[[132 134]
 [132 126]
 [129 112]
 [131 119]
 [124 136]
 [119 155]
 [102 102]]
|
[[132]
 [132]
 [129]
 [131]
 [124]
 [119]
 [102]]

[[110 120 106 139]
 [145 130 113 147]
 [122 137 118 147]]
|
[[110 106]
 [145 113]
 [122 118]]

[[139 117 124 130 125]
 [144 111 122 131 124]
 [146 109 121 131 123]
 [147 108 121 132 123]
 [151 104 120 132 122]
 [148 107 121 132 123]
 [156  99 118 133 121]
 [137 119 125 130 126]]
|
[[139 124 125]
 [144 122 124]
 [146 121 123]
 [147 121 123]
 [151 120 122]
 [148 121 123]
 [156 118 121]
 [137 125 126]]

[[126 129 139 140 130 130 126 115 113 117 139]
 [137 117 132 132 119 119 137 124 123 125 132]
 [129 128 146 147 126 126 129 109 111 115 147]
 [104 155 128 128 148 148 104 128 129 127 129]
 [124 133 135 136 133 133 123 119 118 120 136]
 [131 125 119 118 125 124 130 139 141 137 119]
 [132 124 137 136 123 124 132 119 119 119 136]
 [113 145 126 125 142 142 114 131 131 130 126]]
|
[[126 139 130 126 113 139]
 [137 132 119 137 123 132]
 [129 146 126 129 111 147]
 [104 128 148 104 129 129]
 [124 135 133 123 118 136]
 [131 119 125 130 141 119]
 [132 137 123 132 119 136]
 [113 126 142 114 131 126]]

[[124 149 127 126 112 140 143]
 [120 123 120 136 126 125 125]
 [148 123 131 122 137 115 134]
 [146 105 121 131 144 100 125]
 [131 115 122 133 135 115 124]]
|
[[124 127 112 143]
 [120 120 126 125]
 [148 131 137 134]
 [146 121 144 125]
 [131 122 135 124]]

[[126 135  99 126 155 131 145 137 130 153 119 101 120 115]
 [129 122 122 134 120 126 125 134 130 148 150 129 126 135]]
|
[[126  99 155 145 130 119 120]
 [129 122 120 125 130 150 126]]

[[114 149]
 [117 141]]
|
[[114]
 [117]]
---
[[129 130 130 126 127 127 125 130 126 130 129 128 126 129 126]
 [131 123 129 127 124 127 128 129 128 128 130 128 127 127 130]
 [130 127 126 124 127 126 129 129 127 128 127 127 127 127 127]
 [131 128 123 121 130 130 131  98 140 123 134 143 140 147 132]
 [126 128 125 127 128 128 130 127 128 127 128 129 132 127 133]]
|
[[129 130 130 126 127 127 125 130 126 130 129 128 126 129 126]
 [130 127 126 124 127 126 129 129 127 128 127 127 127 127 127]
 [126 128 125 127 128 128 130 127 128 127 128 129 132 127 133]]

[[106 143 121 127]
 [112 150 134 131]
 [109 149 134 130]
 [105 147 126 128]
 [111 150 135 131]
 [108 148 131 129]
 [108 148 129 129]
 [106 142 117 126]
 [107 145 123 128]]
|
[[106 143 121 127]
 [109 149 134 130]
 [111 150 135 131]
 [108 148 129 129]
 [107 145 123 128]]

[[120 119 112 112 149 142 141 140 120 148 141 112 142 127 120]
 [111 110 125 125 134 151 151 146 111 134 149 125 152 135 112]
 [131 131 120 120 140 129 129 130 131 139 129 120 129 126 131]
 [117 116 142 142 116 144 145 141 117 117 143 142 146 138 118]
 [112 111 112 112 149 151 151 147 111 148 149 112 152 131 113]
 [123 122 125 125 134 138 138 137 122 134 138 125 139 131 123]]
|
[[120 119 112 112 149 142 141 140 120 148 141 112 142 127 120]
 [131 131 120 120 140 129 129 130 131 139 129 120 129 126 131]
 [112 111 112 112 149 151 151 147 111 148 149 112 152 131 113]]

[[106 127 143]
 [128 112 127]]
|
[[106 127 143]]

[[122 122 125 125 134 139 139 137 122 134 138]
 [125 125 151 151 106 135 136 133 125 108 134]
 [111 110 128 128 131 152 152 147 110 131 149]
 [108 107 108 108 153 155 155 150 108 151 153]
 [148 149 131 131 128 109 108 114 149 128 112]
 [111 110 128 128 131 152 152 147 110 131 149]
 [134 134 117 117 144 126 125 127 134 143 127]]
|
[[122 122 125 125 134 139 139 137 122 134 138]
 [111 110 128 128 131 152 152 147 110 131 149]
 [148 149 131 131 128 109 108 114 149 128 112]
 [134 134 117 117 144 126 125 127 134 143 127]]

[[134 148 155 113 127 124 143 103 132]
 [122 124 118 123 118 138 125 126 124]
 [114 126 114 111 109 146 129 115 118]
 [119 133 126 110 117 138 135 113 120]
 [149 141 158 141 137 112 130 122 149]
 [120 130 124 113 117 138 132 116 121]]
|
[[134 148 155 113 127 124 143 103 132]
 [114 126 114 111 109 146 129 115 118]
 [149 141 158 141 137 112 130 122 149]]

[[130 106 117 138 139 108]
 [110 126 115 143 119 130]
 [130 144 129 123 116 136]
 [106 130 115 143 118 133]
 [124 133 122 132 121 134]
 [147 127 134 119 136 118]
 [130 104 116 139 139 107]
 [130 151 131 122 114 137]
 [155 130 134 119 136 117]
 [131 148 131 122 116 135]]
|
[[130 106 117 138 139 108]
 [130 144 129 123 116 136]
 [124 133 122 132 121 134]
 [130 104 116 139 139 107]
 [155 130 134 119 136 117]]

[[125 140 147 138 102 109 105 140 133]
 [117 106 124 104 121 146 151 144 127]
 [134 152 138 133 138 131 147 144 127]
 [138 113 106 154 133 124 147 118 119]
 [114 118 141 110 131 119 108 146 110]
 [108 130 121 112 146 133 112 118 151]]
|
[[125 140 147 138 102 109 105 140 133]
 [134 152 138 133 138 131 147 144 127]
 [114 118 141 110 131 119 108 146 110]]
---
[[144 139 116 115 118 150 113 106 139 143 116 115]
 [109 116 141 144 139 142 147 117 116 110 143 144]
 [147 123 134 108 134 147 105 106 123 146 109 108]
 [114 141 110 144 112 145 146 115 141 114 143 144]]
|
[[144 143 114 141 115 146 145 112 144 110 141 114]
 [108 109 146 123 106 105 147 134 108 134 123 147]
 [144 143 110 116 117 147 142 139 144 141 116 109]
 [115 116 143 139 106 113 150 118 115 116 139 144]]

[[140 138 112 128]
 [132 132 122 127]
 [134 139 116 129]
 [136 133 120 131]
 [150 129 122 122]
 [109 123 140 130]]
|
[[130 140 123 109]
 [122 122 129 150]
 [131 120 133 136]
 [129 116 139 134]
 [127 122 132 132]
 [128 112 138 140]]

[[113 104 136]
 [137 112 105]
 [127 148 114]
 [137 139 135]
 [139 103 123]
 [131 126 122]
 [111 118 150]
 [130 124 122]]
|
[[122 124 130]
 [150 118 111]
 [122 126 131]
 [123 103 139]
 [135 139 137]
 [114 148 127]
 [105 112 137]
 [136 104 113]]

[[136 150 125 104]
 [115 134 130 127]
 [144 117 121 127]
 [121 120 143 129]
 [127 120 140 127]]
|
[[127 140 120 127]
 [129 143 120 121]
 [127 121 117 144]
 [127 130 134 115]
 [104 125 150 136]]

[[153 137 140 130 123 123 123 132 133]
 [121 131 129 128 131 106 122 115 141]
 [129 118 119 127 124 131 130 122 129]
 [124 118 125 129 128 136 133 126 121]
 [127 136 126 127 133 120 126 133 123]
 [152 131 134 126 129 112 126 120 117]
 [132 128 122 129 134 106 123 123 127]
 [142 127 128 125 127 114 134 136 142]
 [113 131 120 129 124 149 131 133 121]]
|
[[121 133 131 149 124 129 120 131 113]
 [142 136 134 114 127 125 128 127 142]
 [127 123 123 106 134 129 122 128 132]
 [117 120 126 112 129 126 134 131 152]
 [123 133 126 120 133 127 126 136 127]
 [121 126 133 136 128 129 125 118 124]
 [129 122 130 131 124 127 119 118 129]
 [141 115 122 106 131 128 129 131 121]
 [133 132 123 123 123 130 140 137 153]]

[[148 148 110 135 149 109 109 149 109 135 152 135]
 [149 149 107 101 150 106 106 147 107 101 149 106]
 [150 150 100 108 151  99  99 148 100 108 150 113]
 [111 111 126 154 111 125 125 113 125 154 111 154]
 [142 143 116 156 144 115 113 147 114 156 150 157]]
|
[[157 150 156 114 147 113 115 144 156 116 143 142]
 [154 111 154 125 113 125 125 111 154 126 111 111]
 [113 150 108 100 148  99  99 151 108 100 150 150]
 [106 149 101 107 147 106 106 150 101 107 149 149]
 [135 152 135 109 149 109 109 149 135 110 148 148]]

[[135 138 137 129 114 139 130 125 133 130 146]
 [136 137 134 140 110 140 133 119 133 130 140]
 [139 132 131 145 106 140 126 114 136 132 137]
 [137 131 134 128 112 139 120 123 135 131 146]]
|
[[146 131 135 123 120 139 112 128 134 131 137]
 [137 132 136 114 126 140 106 145 131 132 139]
 [140 130 133 119 133 140 110 140 134 137 136]
 [146 130 133 125 130 139 114 129 137 138 135]]
